Look-ups in named tables: a row name and a column name give one cell, copied from the table.

satoluf:
columns: rut, lof, sopuga, libab, kor, rito, des, legage, lafe
rugim: [63880, 65361, 64194, 60963, 62185, 61923, 61283, 54492, 65040]
bigulam: [49467, 66321, 75600, 65227, 51961, 45075, 46810, 13170, 71628]
teseka: [53052, 66017, 73502, 65927, 55305, 49948, 51421, 26213, 70238]

kor of rugim = 62185
legage of bigulam = 13170
des of rugim = 61283
rito of rugim = 61923
kor of teseka = 55305
lof of bigulam = 66321
lafe of bigulam = 71628
lafe of teseka = 70238
rut of rugim = 63880
des of teseka = 51421
kor of bigulam = 51961
rut of bigulam = 49467
rito of teseka = 49948
lof of rugim = 65361
sopuga of teseka = 73502
legage of teseka = 26213
lafe of rugim = 65040
rut of teseka = 53052

tam:
|  | mavo | dov | zoze | zof |
|---|---|---|---|---|
| pivom | 144 | 114 | 90 | 99 |
| lolade | 117 | 113 | 85 | 108 |
| budolep | 63 | 124 | 85 | 157 |
| suripeg | 73 | 152 | 101 | 204 |
| nopi | 164 | 104 | 87 | 74 |
| nek | 116 | 133 | 96 | 145 |
| pobelim | 92 | 98 | 75 | 96 |
| luvegil | 74 | 118 | 84 | 141 |
| zum | 57 | 95 | 68 | 105 |
| bug | 117 | 79 | 68 | 51 |
| zad | 32 | 115 | 76 | 157 |
| fuso | 82 | 115 | 82 | 132 |
| dekapu | 95 | 136 | 94 | 162 |
| vulanab | 212 | 102 | 92 | 45 |

budolep, zof: 157
pobelim, zof: 96
nek, dov: 133
nopi, zoze: 87
lolade, zof: 108
fuso, dov: 115
vulanab, mavo: 212
zum, zoze: 68
zum, mavo: 57
luvegil, dov: 118
dekapu, zof: 162
suripeg, zoze: 101
nek, mavo: 116
budolep, zoze: 85
Which row has the largest zof? suripeg

Table foz
|  | tokop | gopebes | gabo | kogas | loz |
|---|---|---|---|---|---|
| befi | -33 | 36 | 34 | -66 | -15 |
| rudire | -30 | -61 | -75 | 42 | -27 |
| lenokev | -10 | 54 | 76 | -83 | -5 |
| tasetur | -38 | -54 | -77 | 51 | -27 |

rudire, gopebes => -61
rudire, kogas => 42
lenokev, loz => -5
lenokev, gabo => 76
befi, gabo => 34
befi, gopebes => 36
rudire, tokop => -30
tasetur, loz => -27
befi, loz => -15
lenokev, tokop => -10
lenokev, gopebes => 54
befi, kogas => -66
tasetur, gabo => -77
tasetur, gopebes => -54
rudire, gabo => -75
lenokev, kogas => -83
tasetur, tokop => -38
tasetur, kogas => 51
rudire, loz => -27
Which row has the largest kogas? tasetur

Table zozib
,kametut,sud,lat,manufof,vuvasor,besivor,fofe,vikog,lafam,mabeta
kefib,6.36,5.56,7.08,3.99,7.82,5.03,3.90,3.65,4.88,6.34
vit,6.06,5.89,6.63,4.77,7.46,6.46,4.88,4.54,4.29,6.19
temif,5.53,6.88,9.00,5.40,7.67,1.48,1.58,2.26,6.94,4.83
gebamuk,6.37,5.69,6.24,5.07,7.68,6.51,4.49,4.30,4.16,6.00
gapile,5.60,6.69,7.17,4.10,6.45,6.49,4.75,5.38,4.62,6.33
zifud,6.59,6.27,6.64,4.62,5.86,6.13,5.33,4.25,4.81,6.48
zarir,5.39,7.16,6.56,5.11,6.86,6.59,4.56,4.86,4.43,6.67

What is the mabeta of zifud in zozib?
6.48
What is the manufof of temif in zozib?
5.40
What is the manufof of vit in zozib?
4.77
What is the fofe of temif in zozib?
1.58
What is the kametut of zarir in zozib?
5.39
What is the lat of kefib in zozib?
7.08
What is the vuvasor of kefib in zozib?
7.82
What is the lat of zarir in zozib?
6.56
What is the lat of zifud in zozib?
6.64
What is the lafam of temif in zozib?
6.94

Table midaz
	pilozer	lakulen	fid	didu	reroge
nim	33.36	-45.93	44.00	15.83	55.63
tepomeb	94.09	66.20	-7.55	68.14	-55.69
negu	64.60	-33.37	88.54	43.84	81.05
rekosun	-24.84	-17.95	8.63	2.04	19.08
gad	51.23	62.77	-13.29	30.40	10.06
renizis	48.69	16.56	60.54	33.43	5.78
zeguvu	8.78	41.53	36.89	4.96	22.08
mun	1.42	15.24	49.89	3.48	27.83
biru	71.33	7.67	19.61	46.30	60.86
fevo	-1.66	14.88	-11.91	18.51	99.81
segos	16.06	48.72	7.47	42.06	50.89
pobof	16.68	-10.54	39.89	-7.18	43.73
runoror	76.42	67.13	70.55	49.36	38.72

runoror, didu: 49.36
segos, fid: 7.47
zeguvu, fid: 36.89
pobof, reroge: 43.73
nim, pilozer: 33.36
biru, pilozer: 71.33
mun, lakulen: 15.24
rekosun, fid: 8.63
pobof, fid: 39.89

gaz:
cols = sipiz, zev, mel, nesufun, zapad, luk, givir, tef
sis: [95, 107, 231, 185, 84, 174, 229, 172]
tusu: [61, 185, 144, 162, 129, 88, 117, 140]
bateras: [195, 81, 181, 52, 140, 167, 118, 99]
pavaliv: [141, 141, 159, 124, 114, 81, 133, 112]

tusu, givir => 117
bateras, nesufun => 52
tusu, zev => 185
sis, zev => 107
tusu, nesufun => 162
sis, nesufun => 185
tusu, mel => 144
bateras, sipiz => 195

Table far
	togoniz	rav	bupi	nif	gusata	tafof	ruk	rifu	lazez	sivuro
gez	-3	-11	-22	-17	-4	16	-3	19	16	2
rap	4	29	-51	-17	19	10	38	-19	-6	9
nog	15	4	-3	-14	0	18	0	30	-2	9
som	-24	11	-23	13	-29	-43	30	18	-18	-10
subovat	-10	-23	-69	-1	-13	-16	2	-14	0	66
zini	-13	-32	-74	2	-19	-20	-4	-12	1	75
gome	-19	-28	-16	-31	-33	-24	8	-19	-9	-40
befeto	64	-2	2	24	27	-17	51	-32	-18	-10
kosubi	-7	2	-9	9	-1	-20	-21	-44	16	-14
fazabab	37	-2	-2	18	17	-18	23	-36	-6	-11
mupe	28	-26	-11	-6	-24	-38	-23	-4	-32	-2
paf	24	-25	-21	10	-29	-33	-19	21	-38	3
rik	-32	-18	-37	-17	-24	-28	13	-17	-3	-39
nuses	-34	8	-20	23	-14	9	-24	1	-28	2

What is the nif of subovat in far?
-1
What is the nif of fazabab in far?
18
What is the lazez of nog in far?
-2
What is the gusata of kosubi in far?
-1
What is the ruk of rap in far?
38
What is the nif of gez in far?
-17
What is the nif of paf in far?
10
What is the gusata of paf in far?
-29
What is the rifu of zini in far?
-12
What is the gusata of befeto in far?
27
What is the togoniz of befeto in far?
64
What is the gusata of fazabab in far?
17
What is the lazez of gome in far?
-9
What is the ruk of fazabab in far?
23

